Rows swapped in pairs by one turn or mirror: which row each one swaps with
The rows were stretched afterwards, more along some directions than others.
nogiv: [-45  29  18 -31  17  -1  61 -25   9   4 -12  10 -12  15  -9  30   3]
Fel: [-36  -1  15 -23 -17  -6   3   6 -13 -48   9 -26 -16   8   0   5  13]
Sazu: [-20 -10  39 -14  15 -21  21  15  -6  -6   9 -17 -22  -1  12  34   0]
det: [ 11 -30 -21 -24 -21  -9 -12 -12   7   5  26  -8  17   3  15  -4  17]
neno: [-21   2   2 -22   1  -3  39 -41   4  -9  24  -2  -7  18  -7  14 -12]
delo: [-16  -3  13 -34 -19  -3 -21   9   2  -6 -21   0 -12  -1  -2 -15   9]
lom: [-21 -22 -28 -23  -4   9  24   1 -11   1  11 -17 -20  11  11 -33  12]
kip: [-12 -12  17 -18 -24 -11   9  29 -10 -12 -11  -9  -9  -5   7   4  16]
dapod: [ -3  -8  16  14   3  19 -27  47   4   0   6   3  -5  -3 -23  -1  21]
Karaf: [-17   2 -11 -29  -9 -12  24 -49   9   8  25   0  19  14  -5  18 -22]
Kad: [-24   6  26   0  33  19  13  20  15   3   6  24  -6  -6  -9  17  11]
Ralat: [ -4 -37  14  -5 -32  -2  -1  28 -18 -24  18 -19  -3  -7  15 -21   1]
bug: [-28   7  39  15   6   2 -13  33  -2 -17   8   7  16 -20  -5  28   9]
sim: [-16  -5 -13 -15 -28  24   1  -3  13  -3  14   8  -5   1  -5 -12   5]
kag: [-38   3  33 -12   4   2  16 -13 -15  -1  12 -20  11   5   8   8  -3]
zusad: [-36  25  34  22  10   8 -11  21  -1 -13   8  -4  14  -3 -29  32   8]
Pase: [-54  45  31 -16   4   7  16 -20  10   1 -14   4   9 -10  -7  17 -15]
lovu: [ 18 -14   9 -21  -2 -11   3 -10   6  -2  18 -16  14  -1  24  19   3]
riri: [-20  -6  25 -11  14  30  36   4  11  20   0  15  24  -5  32 -13   1]
Kezu: [  2 -15   9 -25  16 -13  10 -21  -5   1  32  -3   2  -4  11  30  -5]
vuku: [-36  -8  33 -12   9  10  33   5   4  24  -4  24  -5   6   9  11  -1]
busap: [  3 -21 -31 -26 -30   8 -11 -13  -3 -14  21  -2  -4  -5   8 -35  -5]
pab: [-21 -12  41  -4  15  -9   7  29  -3 -19  -7  -3  -9  -6  21  22  18]
bol: [-36  -9  14  -5   9  21  27  13   3   6  14  -5  21 -13  28 -16   9]
pugan: [-19 -33  16 -15 -12   1  10  31 -14 -11  11 -19   8 -10  23 -24  -5]
potef: [ 16 -32  -6 -14 -24   9 -21   2  -2  23  20  -8   4   0   7 -17   4]
fav: [-37  16  33  -1   3  -7 -10   3 -26 -25  10  -2   7  -1 -24  27   4]
gakon: [-28  19  12  -7   6 -10  -7  -6  15 -13  13   7 -11  -7 -26  36   3]
kepu: [-16   3  16   6  11  23  -5  22  -7   7  14  13  -3 -14 -18   1   3]
bona: [-18   7  20   6  30  26  33   3  31  29   1  30  -2 -13  13  22   1]
buruf: [-47  13   1 -23 -15   1  16 -30 -16 -34  14  -8  11  -1   7 -12 -12]
Nedo: [ -9  -4   1  -8  -9  10  -7  23  14   4  14 -18  12 -27   4 -12  10]
far: [-40   6   7 -32 -20  -4  -1 -20   3  -5  -4   5  30   9  -8  -4  17]
Zuf: [-46   2 -28 -39  -3  -4  38 -17   6  -2   1  10 -15  11  -9  -1 -10]
deva: [-58   1  40   3   4  16  -2  48  -3 -17 -11  16  -7 -17  -5  -7  14]
sol: [-22 -11 -29 -14 -41 -13  -4 -19 -21 -10  16 -19  13   8   3  -8   3]
Gazoz: [-40 -10  35  -4  12  21  25  10 -12  11  12  18  26 -19  24  -1  -7]
big: [-53  -1  -8 -24 -27 -23  13   8 -18 -32   1 -15   1  -5   0   6  -9]

Kad swaps with bug
Zuf swaps with big
kepu swaps with fav
Karaf swaps with pugan

Rows swapped in pairs by one turn or mirror: which row each one swaps with
The rows were stretched afterwards, more along some directions than others.
dafem: [ 35 -33  -2   6  -8  49  -5  20  19  -9   2   3  29 -14  20 -10 -33   5
   9  -6 -11]
sido: [-15 -22  -2  29   9 -13  37 -10  12 -25  33 -22  30 -10 -17  -5   5  -8
 -13  -7   0]
Menek: [  4   5 -10  33  -1 -22   0 -24  34 -11  28 -34   4  17  15 -24  -6  21
 -27  11   5]
Ralub: [ 23 -17 -10  18 -24  29 -19 -10  14  -3  23   2   7   6 -14  15 -30  11
  -1  11  13]
Sogo: [ 23 -36  32  15  21  34  14  21   4 -12  -6   2  35  -9 -27  -3  -1   0
  45 -11 -25]
nam: [ -7   8 -28  -3 -20  -9  13  10  17 -12   9   0  24  20 -22 -13  14 -16
 -21  12  -3]
sukof: [-11   5  12  11  24  16  11 -24   0 -35  10 -20  15 -27  -5  -9 -21   6
   7  -2  19]
Mido: [-24  -4 -19  27  -1 -32 -12 -22  19  -5  -2  -2 -27  13 -26  -4 -11 -12
  -8  12   5]
zapa: [ 17   5  -8  28  -3  11  10 -26  20   5   9  -2  -8  18  -5 -14  -8  19
   3  -4  -2]
vepa: [ 42 -19  21   7 -19  48  22  22   6  15  13   7  22 -14  -3   4  -6  13
   4  -4  -6]
dubem: [-11  -4   0  10  23  -5  12 -14  -5 -21  22 -39  -5  -7  -8  17 -34   4
  -2  11  18]
kekir: [ 17  -8  33  -6 -24  34   8  41  31 -21  -3 -26  31 -15 -24 -12  -1   1
  28 -21 -14]
duvuz: [  1  -4 -21   8   0  12   3  18  13 -12  22 -24  34 -10  -5 -17 -27  -4
 -47 -22  -8]
Sapak: [  9 -16 -13  19 -30  22  -5  13  22 -25  30 -20  36  -2  10 -24   1  11
 -21 -16  -6]
Zeva: [  8 -18  -9  14 -29  15   2   4  34   3   7  11  15  11   2 -10   6  -5
 -16   4   4]
mimol: [ 14 -26   8  -7  32  21  21  -1  -6   3  -9   3  -9 -13 -21  14 -18  -4
  35   4  -3]
kelu: [  6 -26 -26  23 -23  10   8  -3  20  -4  26 -23  49   9  -9 -31   4 -14
 -12 -11 -25]
dabod: [ 19  14  -1  31 -26  37  -3  10  20  -6  10  -6  23   3 -11 -20 -24 -10
 -13   0  -6]
fafa: [  8 -36 -12  29 -13  16   6  -4   8 -12   9 -17   9   9 -13   4 -35  11
 -16  -6   4]
Lil: [ 19  -5 -25  11 -18  23 -19  11   4   9   0  25  -7  -2 -13  40 -29  -2
 -18  19  19]
kon: [  1 -32 -17  42 -24  31  -4  -7  11   2  -6  14  11  10  -9  -4  -4  11
 -21 -19  -3]
benat: [ 20 -40  -7  10 -23  20  11  47  26 -17  33 -13  48 -10 -24  16  -8  -9
 -11  -9 -12]
fida: [ -8 -14  -5   3   4   7 -13  -2  22 -16  -2   4  -9   3 -25  22 -17  -4
   9  18  15]
Gos: [  8 -13  11 -23 -20  17 -21  20  24  -8  13 -21  35  -1 -11   0  11  23
  15 -15  12]
lovub: [-35  13  -7  -4   7 -25   8   0   9 -26   5 -36   0  -8  -1 -16 -23 -27
   3  10  19]
kofo: [-15 -14 -22   4   9  -5   7  11  17 -13   6 -17  15 -13 -10 -22  16 -29
   0 -15 -14]
goned: [-11 -16 -14 -22   5  12  -9  30   0 -14  15 -16  28 -34 -24  20 -14 -11
 -26 -18   3]
bugir: [  8 -11   1  18  14  17  -6 -18  31 -22  16 -22  31   5  20 -42  -7  11
 -10   4 -18]
fisut: [ 10 -13   2  31  -2   2  -5  -7  -2  -1 -17  -7 -12  -6  -9  18 -29  -3
  -8   4   3]
palo: [  4 -34  11 -10   1  30   3  26  22 -20  -4  -3  43  -3 -44   9  -6   2
  10 -23  -1]
zel: [-31  -6  -9  -1   7 -17  14  -1  -6 -20   4 -32   7  -6  -5 -29 -12 -33
  12  -8   4]
konag: [-27 -15  11  -4   7   1  11 -10 -20 -33  13 -24  19 -17  -2  -7 -14  14
   0 -21  11]
zag: [-10 -32  -1  31  -3  22   4   5  10 -26   7 -36  18 -28  -6 -14 -16  -9
 -11 -22  -6]
Saf: [-15 -32 -11 -31   3 -16   7 -19  -7 -18  17  -4  39   6  -6  -4  -6 -12
   0  22  12]
duza: [ 31 -21 -23  19 -11  35   4 -10  50   3  20   3  11  11  -6  -5 -10  18
 -32   1   1]
let: [ 19 -19 -12   5  21   7  11 -33  22  -4  11  -8  17   5  -2 -14   4   6
  17   3   8]
Biti: [  4  -6  15   4  18   6  -7  29  25 -20   7 -43  27 -31   8 -11 -14  21
 -20 -28 -20]
Rega: [ 30 -12 -28  45  -5  21  15  -8  31   3  34 -23   6  12  19  -8 -27  13
 -43   6  -9]
besid: [ 15  -9 -24  31  -2  41  22   4  32  -4  48 -21  43  -2 -10  -7 -11  -3
 -24   3  -6]
vuki: [ 39  -8   9  14  12   1   0  -7  33   0   6 -32  22  -2   5 -12  -5  24
 -11 -11 -10]
dimik: [ 10 -32 -29  27   6  23   9   3  32 -19  20 -21  44  -3  -1 -25 -38  -6
 -46 -15 -12]
gizi: [ -7  -2  15 -22  -9  38  12  16 -14 -11 -10 -15   0 -13 -10   6 -35   7
   3  -9  11]
boba: [  9 -18  32 -18  19  22  22  -7 -10  -2 -12 -15  24  -4   5 -26 -34   4
  40 -16 -10]
bize: [ 28 -21 -29  19 -23  13 -12   6  56   3  23 -13  17  15 -27 -16  -7  10
 -31 -11 -10]
fetup: [ -7 -25  -4  -6   4  30  15  23  -5  -2  15 -10  21  -9 -13  22 -32 -17
  25   9   2]
Vit: [ 38  -5 -18  24   1  29  -6   7  31   8  24   8   2  -5  -8   8  -8   1
 -20  22  -6]
tenot: [ 10 -34  25  29   9  25   5  -9  19 -21   6  -9  38 -18   1 -13 -25  15
 -16 -12 -22]
ran: [-27  13   1 -16  -7 -21  -4  12 -11 -11  12 -28  25 -10 -22  10 -11  -8
  -2   0   2]

let swaps with Lil
Ralub swaps with zapa
dabod swaps with boba
tenot swaps with kekir
kon swaps with Gos
Rega swaps with dubem

